In the rows, zero is written as 128.
The rows of A fall into several groups, and each row is roughly a mix of its group's hidden directions.
A, 109 rows:
[[137 174 148 155 133 164 128 144 149 101 101]
 [111  77 111 128 106 124 154  85 147 143 134]
 [120 129 105 117 156 123 143 171  88 139 167]
 [138 122 152 140 108 125 118  86 178 108  99]
 [138 140 160 133 122  96 102  79 146 148 102]
 [132 131 158 152 103 136 122  88 159 116  84]
 [138 138 144 145 112 123 115  95 171 101  84]
 [127 138 104 119 158 127 139 164  83 143 167]
 [143 149 140  90 118 116  85 133  97 149 161]
 [124 147 163 132 142 125 133 144 160  67 132]
 [108 152 129 178 132 157 118 158 116 116  94]
 [151 154 149 100 125 110 105 134  99 175 148]
 [158  91 135 102 111 108 167 111 158 146 141]
 [126 144 129 156 120 138 167 133 169 111  81]
 [143 111 155 131 147 105 105  74 154 147 113]
 [139 116 154 133 163 103 113  85 133 135  84]
 [135  79 110  93 108 100 139 112 120 158 142]
 [115 144 104 118 119 150 146 192 111 117 147]
 [159 120 140  81 133 119 106 141  92 157 151]
 [125 200 137 147 125 134 127 140 145 126 101]
 [123 136 148 149 122 129 111  85 168 107  87]
 [154 133 132  69 140 127 110 129  92 151 147]
 [136 192 139 140 132 147 105 162 127 113 115]
 [150 138 155 135  95 130 123  98 169 108  92]
 [126 128 100 120 155 122 135 163  82 135 171]
 [123 186 143 169 145 148 120 130 145 112 114]
 [119 124 110 124 126 160 155 188 124 108 151]
 [119 146 122 129 104 152 152 187 131 105 152]
 [105 168 137 149 122 150  97 153 107 100 100]
 [106 151 113 171 135  95 150 129 157 107  99]
 [102 137 141  98 143 131 122 120 146  70 158]
 [110 123 101 111 135 161 146 172 118  92 154]
 [125 115  97 115 153 119 143 160  89 146 169]
 [138 120 142  85 122 131  94 148  84 143 158]
 [137 141 139  93 128 131  97 145  82 162 156]
 [115 140 125 138 101 147 166 176 124 107 161]
 [105 130 122 105 156 131 122 111 123  60 135]
 [ 97 127  87 169 108 144 145 134 158 112 111]
 [112 130 102 119 152 134 125 162  82 152 165]
 [137  66 113 112 130 117 147 110 116 164 143]
 [136 133 139 124 135  94  87  71 141 145 120]
 [156 126 124 164 105 118 129 124 115 186 103]
 [ 95 177 134 108 114 114 135 131  97  90 121]
 [100 123 144 113 148 138 153 117 122  63 124]
 [144 126 151  86 164 115 105 121  87 130 153]
 [126 190 148 143 148 152 120 154 122 112 108]
 [119 186 152 153 142 149 120 147 134 101 109]
 [155  86 125 101 123  98 166 111 150 140 147]
 [135 134  95 115 162 110 140 158  91 127 168]
 [121  77  99  98 103  94 137 109 130 138 141]
 [115 175 136 150 126 143 102 151 109  92  99]
 [126 126 100 113 156 123 141 157  87 152 171]
 [120 194 141 158 138 124 121 135 144 107 108]
 [129 121 101 110 148 119 144 162  85 143 170]
 [140 111 161 135 157  96 114  77 151 140 128]
 [148 110 135  87 147 136  94 124  91 131 165]
 [141  82 118  86 120  87 128 108 118 140 147]
 [152 111 117 157  98 145 139 135 118 181 100]
 [114 138 111 143 108 133 166 114 174 111  89]
 [155  99 111 161 134 111 126 101 114 180 136]
 [144 132 124  76 138 131  91 134  91 130 158]
 [158 102  93 147 152 130 116 140 110 175 110]
 [117 183 135 148 131 160 109 160 103 124 114]
 [150  83 125 104 121 103 148 100 161 143 151]
 [124 192 138 158 137 146 114 150 136 108 113]
 [101 168 155 113 138  99 131 113 115  80 125]
 [110 169 138 152 121 154 102 155  93 108 108]
 [108  63 119 119 129 102 133 106 113 135 154]
 [146 182 147 127 150 162 135 146 134 114  96]
 [152 170 167 145 141 139 124 165 134 111 102]
 [ 89 156 133 161 140 154 109 163 121 112 102]
 [133 135 159 146 112 135 128  97 178 117  87]
 [128 110 128 153 119 121 174 102 172 125  97]
 [133 127 160 135  96 139 119  90 170 125  92]
 [153 132 146 154 127  98 127 135 135 193 128]
 [104 130  99 126 162 119 138 165  78 130 142]
 [109 122  99 143 125 126 160 104 170  93  99]
 [125 134  91 112 153 126 134 166  87 150 159]
 [103 164 144 114 120 116 125 124 134  68 153]
 [141  87 129  99 128 109 140 106 170 146 162]
 [100 151 142 150 108 165  90 157 113 109 114]
 [125 121 165 145 150 127 154 137 156  76 149]
 [157  94 120  96 126 102 155 102 144 148 159]
 [136  87 117  90 129 108 141 105 149 159 159]
 [127 105 103 146 142 150 176 128 154 115  89]
 [151  91 115 105 132 112 150 100 150 164 159]
 [142 127 149 137 103 128 118  89 178 116  93]
 [132 119 160 146 107 127 131  94 173 111  90]
 [103 146 129 114 124 127 126 110 128  60 157]
 [ 93 151 143 100 125 129 133 110 122  67 126]
 [118 127  97 131 122 156 160 180  97 117 136]
 [139 136 162 147 103 133 123  85 160 113  91]
 [150 133 150 154 100 120 138 147 143 188 121]
 [151 129 148 106 118 128 100 162  90 166 150]
 [140 117 146 130 150  96 107  75 132 160 105]
 [117 188 151 147 125 140 112 142 141  93 113]
 [142 125 159 141 136 100 115  84 132 157  87]
 [141 123  94 125 109 135 113 134 108 192 111]
 [113 139  84 160 145 130 164 109 157 129 101]
 [157 126 128  86 147 145 102 130  89 153 156]
 [112 135 136 172 127 116 156 116 170 100  97]
 [152  82 109 110 131  95 150  99 152 137 147]
 [108 156 137 118 139 110 119 112 129  63 151]
 [133 129 160 151 104 138 121  96 169 111  89]
 [127 137 126 134 128 154 157 199 125 115 122]
 [114  69 114 104 120  92 137 129 106 142 144]
 [124 112 157 144  99 140 117  92 174 126  98]
 [153 116 158 158 139 101 118  83 143 147 101]
 [114 171 127 155 127 145 107 153 106 103  88]]

Here is one row of each group, with its name. Which group are the others in?
[138 116 159 132 147 101 113  74 140 146  98]
<75>
[160  95 112 100 131  98 153  98 138 147 156]
<3>
[113  91  89  97 114 113 138  92 122 152 147]
<98>

[132 120 160 138  98 130 121  94 172 109  93]
<3>
[125 192 137 161 143 138 130 137 145 114 102]
<98>
[112 134 100 131 167 121 137 162  81 135 155]
<3>
[125 181 133 154 126 157 102 154 100 114 117]
<3>
[128 125 158 144  99 136 120  99 169 111  85]
<3>
[134 113 151 143 114 127 125  89 185 119 102]
<3>
[100 141 139  99 131 153 142 151 135  69 124]
<75>
[133 118 127  89 133 116  96 152  80 142 157]
<98>
[142 110  97 129  98 144 118 128 121 192 124]
<75>
[115 136 104 122 166 131 134 162  93 148 169]
<3>
[129 154 177 115 146 119  90 112 108 112 155]
<98>
